One vector is turned by the same rotation once a tick. Each row is the vector after some number of ticks, and that number follows the row.
The counts run from 0 to 281.
[157 128 142 135 109 106 135 150 127 123 110 108 118 133 164 140 153  87
  73 155 128  88  67 112 158 151 141 169 105 100 123 126 184 127  95 120
 130 125  71]	1
[123 148 142 130 142 119 102  95  95 155  82 146 136 142 159 130 147 136
 133 171 110 129 186 111 135  74  92 145 177 100 129 122 104 150 167 105
 118  89 143]	133
[152  81 162 173 131 137 100 196 139 125 106 138 126 146 151 159 165 106
 100 148 124  89  79 136 140 147 157 155 109 120 123 134 163 134 116 127
 110 145 103]	202
[160 140 138 100 132 121 117 146 104 145 107 156 101 121 152 117 145 124
  66 165 159 115 105 113 135 117 152 164  82 120  87  88 135 178 160  98
 144 114 154]	3
[ 81 163 126 106  97  94 163  88 147 118 155 116 121  81  98 117 141 136
  84 157 129 126 128 130 155  79 143 106 122 101 104 150 164 130 109  93
 166 158  98]	63
[134 129 111 109  97  92 163 118 131 122 153 102 100  97 113 109 129 101
  80 157 121 118  81 120 177 156 148 110  90 130 132 128 198 161 101 113
 161 126 111]	32
[104 155 106 120 165 128 102 117 136 101 110 138 155 106 134 116 125 135
 159 143 116 101 147 163 125 208 135 143 190 152 172 136 144 129 136 153
 114 129 158]	191
[104 154 135 144  88 107 146  81 109 146 105  75 130 114 116 120 126 143
 138 153  96 163 169  90 164  98  89 103 170 131 139 170 148 167 116 140
 144  92 120]	16
[160 165 126 124  90  76 137  87  94 140 126 102 139 122 114 127 131 122
  93 131 134 117  77 109 164  98 182 143 138 119 121 112 152 147 139  63
 149 126 115]	114
[112 101 156 162 115 150 123 149 129  98 138 116 134 120  79 136 201  93
  91 146 132 113 134 148 148 120 152 129 106 111 136 186 172 151 102 132
 148 159 106]	174
[120 126 145 166 118 107  83 112 103 146 116 160 161 126 120 159 145 150
 152 141 123 126 136 150 131  66 169  95 164 130 130 123 109 143 142  56
 131 155 161]	23
[103 170 113  86 156 160 115 140 160 109 128 117 111  75 122 106 126 161
  82 136 155 117 117 125 118 141 165 178 111 173 105 116 122 151 168 143
 165 150 165]	239
[131  91 124 168 135 117 100 169 134 124 123 162 148 134 108 147 180 100
 155 150 113 106 125 185 143 169 171 111 143 139 168 156 153 130  99 113
 117 166 128]	25
[120 122 140 146 162 153  76 168 115 119  85 143 160 146 115 140 208 110
 150 141 129 119 169 173 112 142 156 148 164 136 164 167 120 130 133 133
 108 153 145]	254
[ 94 146 120 110 158 113 115 120 158 155 129 186 112 101 189 126 109 165
 125 186 127 120 161 137 117  80 122 105 156 124 103 109 118 125 149 101
 129 141 159]	184
[100 147  96  93 142 133 121 153 155 123 132 130 114  95 112 108 185 103
  97 151 153 158 148 178 105 163 187 118 108 164 136 164 148 127 102 132
 153 171 118]	61
[ 72 171 138 116 138 161 122 118 160 113 122  94 126  89 118 122 137 181
 119 139 136 130 166 105 113  69 122 155 149 136  92 150 100 139 156 144
 151 139 152]	11
[ 81 198 124  68 138 116 128 106 146 139 105 132 103  92 166 105 150 136
 106 163 138 163 184 110 102 108 114 129 150 140 112 148 117 113 130 138
 153 127 122]	97
[117 119 146 148 131 136  78 187 150 138 104 143 139 145 134 143 190 121
 125 132 143 151 128 163  99 110 177 135 130 160 128 162 120 102 103 104
 140 182  99]	57
[124  85 150 201 110 112 110 133 116 132 139 142 159 134  99 165 144 128
 144 146  96 104 118 164 169  94 158  93 154 107 145 139 156 129 122  82
 122 158 119]	24
[148 176 115 108 139  88  99 107 117 134  71 112 159 140 167 121 144 116
 135 129 125 104 106 131 119 178 148 164 185 154 177 129 131 106 126 104
 112 103 116]	195
[129 156 113 118 162 143  97 129 120 106  92 123 162 116 121 118 138 121
 144 127 132 105 135 159 128 205 150 166 178 151 173 129 135 144 149 146
 109 122 169]	77
[159 112 159 162 131 123  73 171 114 151  63 130 143 173 182 157 168 107
 131 144 107 116 120 123 122 139 114 171 160 130 150 135 137 119 122 123
 104 105 104]	167
[160 174 133 113 141 107  90 118  95 128  63 115 153 142 155 125 172 103
 112 135 130 106 114 124 113 157 147 195 167 119 162 121 120 126 138 106
 112 107 113]	81
[138  95 158 178 111 125 121 110  86 158 100 142 138 150 132 141 140 129
 136 171  89 132 171 109 178  86  87 109 155 102 123 141 138 182 136 124
 119  93 153]	134
[124 119 124 134 155 138  81 156 111 123  99 157 155 140 107 131 196 111
 143 134 136 134 166 190 107 152 182 120 144 147 159 157 119 139 124 105
 124 164 162]	140
[164 111 131 133 113  85 119 130 102 156 136 155 115 123 118 135 128 124
  95 163 133 106  85 136 169 107 172 106 102 124 116  80 155 178 151  68
 145 140 156]	232
[100 133 146 126 138 137  97 144 133 116 119 158 141 120 115 144 195 131
 105 141 155 117 140 169 103  71 180 127 134 110 109 132 110 121 144  84
 138 181 135]	58
[167 132 141 133  99  83 130 126 121 138 118 111 133 135 143 141 142  91
  98 145 114  97  63 120 166 149 155 146 133 112 144 126 186 124  91  88
 131 125  75]	115
[144 122 140 124 133 159 104 163 121 121 119 127 122 124  92 126 168 149
  74 135 166 114 107 128 123  99 181 164  92 155  92 110 117 175 174 112
 150 152 165]	204
[111 130 133 158  79 111 129 107 119 114 139  92 155 118  52 134 162 124
 111 127 125 142 120 147 163 103 190 100 135 148 151 170 148 138 115  86
 158 160 124]	142
